In the rows, 128 means zero.
Rotation paths and how fast each direction turns (degrees a step):
Each turn is a multiple of 5 degrees from 10 to 175, or 0.
Each row of a path follows its step; steps can be skipped.
Path 1:
step 1: [137 134 137 140 121 134 125 122 118 125 139 131 123 110 137 117 125 128
 120 120 121 119 123 134 125 132 129 129 124 127 128 113 124 124 127 130
 132 126 115 120 119 126 134 123 119 128 130 135]
step 5: [129 138 133 129 124 120 136 120 130 136 123 128 118 130 128 129 121 133
 121 115 117 123 130 126 133 137 122 120 131 120 122 131 138 116 120 135
 127 126 140 110 128 122 136 129 133 128 144 131]
step 6: [127 141 140 127 128 123 134 119 127 129 126 126 126 113 130 133 126 124
 125 112 121 127 128 141 130 127 127 124 126 120 128 133 127 117 126 120
 126 112 125 120 134 115 134 125 130 119 137 140]
step 9: [130 137 126 139 124 137 129 108 124 122 124 127 125 126 131 127 124 132
 118 123 132 117 119 129 129 137 135 123 116 123 128 121 118 123 127 131
 125 118 120 138 127 126 125 133 132 145 137 139]
step 11: [135 134 135 137 119 132 135 121 139 122 118 129 125 113 128 126 137 143
 124 124 123 119 137 123 115 130 130 118 124 123 126 120 128 125 127 120
 130 128 126 120 125 121 136 118 124 120 141 122]
step 12: [133 127 137 126 124 134 131 130 121 123 127 125 121 108 124 133 121 146
 120 127 124 116 121 119 132 131 125 121 124 125 125 129 124 117 136 125
 123 126 130 128 120 120 131 121 118 121 140 133]
step 17: [127 132 132 131 121 134 133 113 141 139 124 122 127 119 113 129 131 140
 107 125 127 130 126 130 133 134 116 122 127 125 131 123 126 119 128 123
 114 119 122 132 127 119 130 133 131 132 129 132]
step 18: [122 130 130 131 118 136 126 120 122 126 126 137 132 116 127 126 135 134
 115 117 127 127 130 127 134 123 115 130 132 124 117 114 127 116 131 127
 116 120 125 129 111 128 139 129 138 134 132 135]
Speeds:
[123 131 127 129 126 128 126 129 127 127 129 129 129 129 130 129 132 125
 129 127 128 127 131 128 125 127 131 129 130 126 124 128 129 129 126 128
 126 127 125 125 130 128 132 126 128 127 129 127] : 140
[128 127 129 131 128 128 126 125 130 128 128 127 129 127 127 128 126 122
 125 131 132 128 128 128 128 129 126 129 126 131 127 126 125 130 127 127
 128 126 127 128 124 128 129 126 132 128 128 126] : 40
[130 128 127 126 127 130 126 127 133 127 132 128 127 127 127 126 126 127
 130 130 129 126 128 129 130 125 128 126 126 124 129 127 128 129 128 128
 125 123 126 129 130 127 128 129 125 126 130 130] : 130
[128 128 125 128 127 130 125 127 126 127 128 127 128 132 123 131 130 128
 129 129 129 127 124 127 129 132 126 128 131 126 127 127 127 127 129 129
 124 130 126 126 126 129 127 131 130 127 128 129] : 80
Path 2:
step 0: [128 132 116 130 132 123 113 121 126 134 121 127 123 125 123 122 139 128
 124 124 125 133 134 127 119 122 131 130 129 138 125 133 139 126 121 136
 118 118 121 129 133 127 124 124 133 125 131 146]
step 3: [133 128 130 124 135 123 123 128 136 131 131 124 123 129 122 122 133 129
 126 126 134 124 120 129 126 123 140 118 130 121 135 118 129 129 128 139
 133 139 115 135 134 125 140 123 117 136 134 141]
step 11: [136 125 119 127 127 135 133 129 133 122 138 134 123 121 136 138 126 122
 123 118 125 125 121 131 122 125 136 138 126 126 131 125 118 132 142 136
 131 132 125 131 135 137 130 132 122 137 124 139]
step 12: [125 138 133 119 128 134 127 129 130 135 117 128 129 121 131 135 136 119
 131 133 137 125 137 133 121 130 125 133 122 132 135 125 139 116 123 123
 133 138 122 131 133 115 127 138 126 125 130 137]
step 14: [127 123 129 120 116 134 139 126 122 134 134 133 127 120 123 142 126 137
 127 132 134 127 127 122 126 128 116 125 124 119 131 138 134 127 133 141
 126 129 133 134 115 127 130 128 131 139 119 130]
step 16: [129 131 135 128 129 127 128 138 128 121 127 139 133 128 135 124 139 136
 128 136 129 127 137 135 121 123 114 135 134 129 127 122 136 135 135 129
 125 126 130 118 134 120 117 135 132 136 127 143]
step 19: [148 130 126 133 128 130 125 137 140 131 126 136 115 128 123 127 132 134
 127 134 125 134 127 131 140 122 122 137 130 123 132 130 116 131 125 135
 121 131 125 119 133 137 130 117 125 136 123 129]
step 24: [121 118 127 115 122 127 121 133 127 136 129 123 142 132 122 131 142 128
 135 137 131 128 136 131 127 128 119 120 131 124 131 121 124 138 130 124
 134 138 132 120 134 126 136 125 122 135 122 134]
Speeds:
[125 124 130 127 125 128 128 125 127 127 126 129 127 128 128 127 129 126
 127 130 131 131 130 129 126 129 125 128 127 126 130 129 133 128 125 128
 129 125 130 129 129 125 126 129 130 130 128 129] : 175
[130 126 128 128 128 126 132 129 130 131 125 131 126 129 127 130 129 128
 128 128 126 130 129 125 128 130 131 129 132 124 125 130 129 127 129 127
 129 125 130 127 125 128 130 128 126 129 126 127] : 85
[128 125 125 128 128 126 131 129 126 128 131 131 127 131 127 127 131 130
 130 130 125 126 128 131 127 125 127 131 130 126 132 125 125 128 129 130
 128 128 130 130 128 127 130 127 130 129 129 129] : 140
[128 124 129 131 126 132 126 131 129 129 127 129 126 128 130 128 130 127
 125 128 132 124 128 127 129 128 128 127 131 130 130 126 129 129 128 130
 127 128 129 129 124 131 129 127 127 127 127 131] : 135
[129 128 130 128 127 131 126 126 126 129 128 132 130 128 128 123 129 128
 132 122 127 128 131 129 129 128 127 127 130 129 129 130 128 128 130 130
 130 126 127 126 129 129 130 127 126 131 127 129] : 135
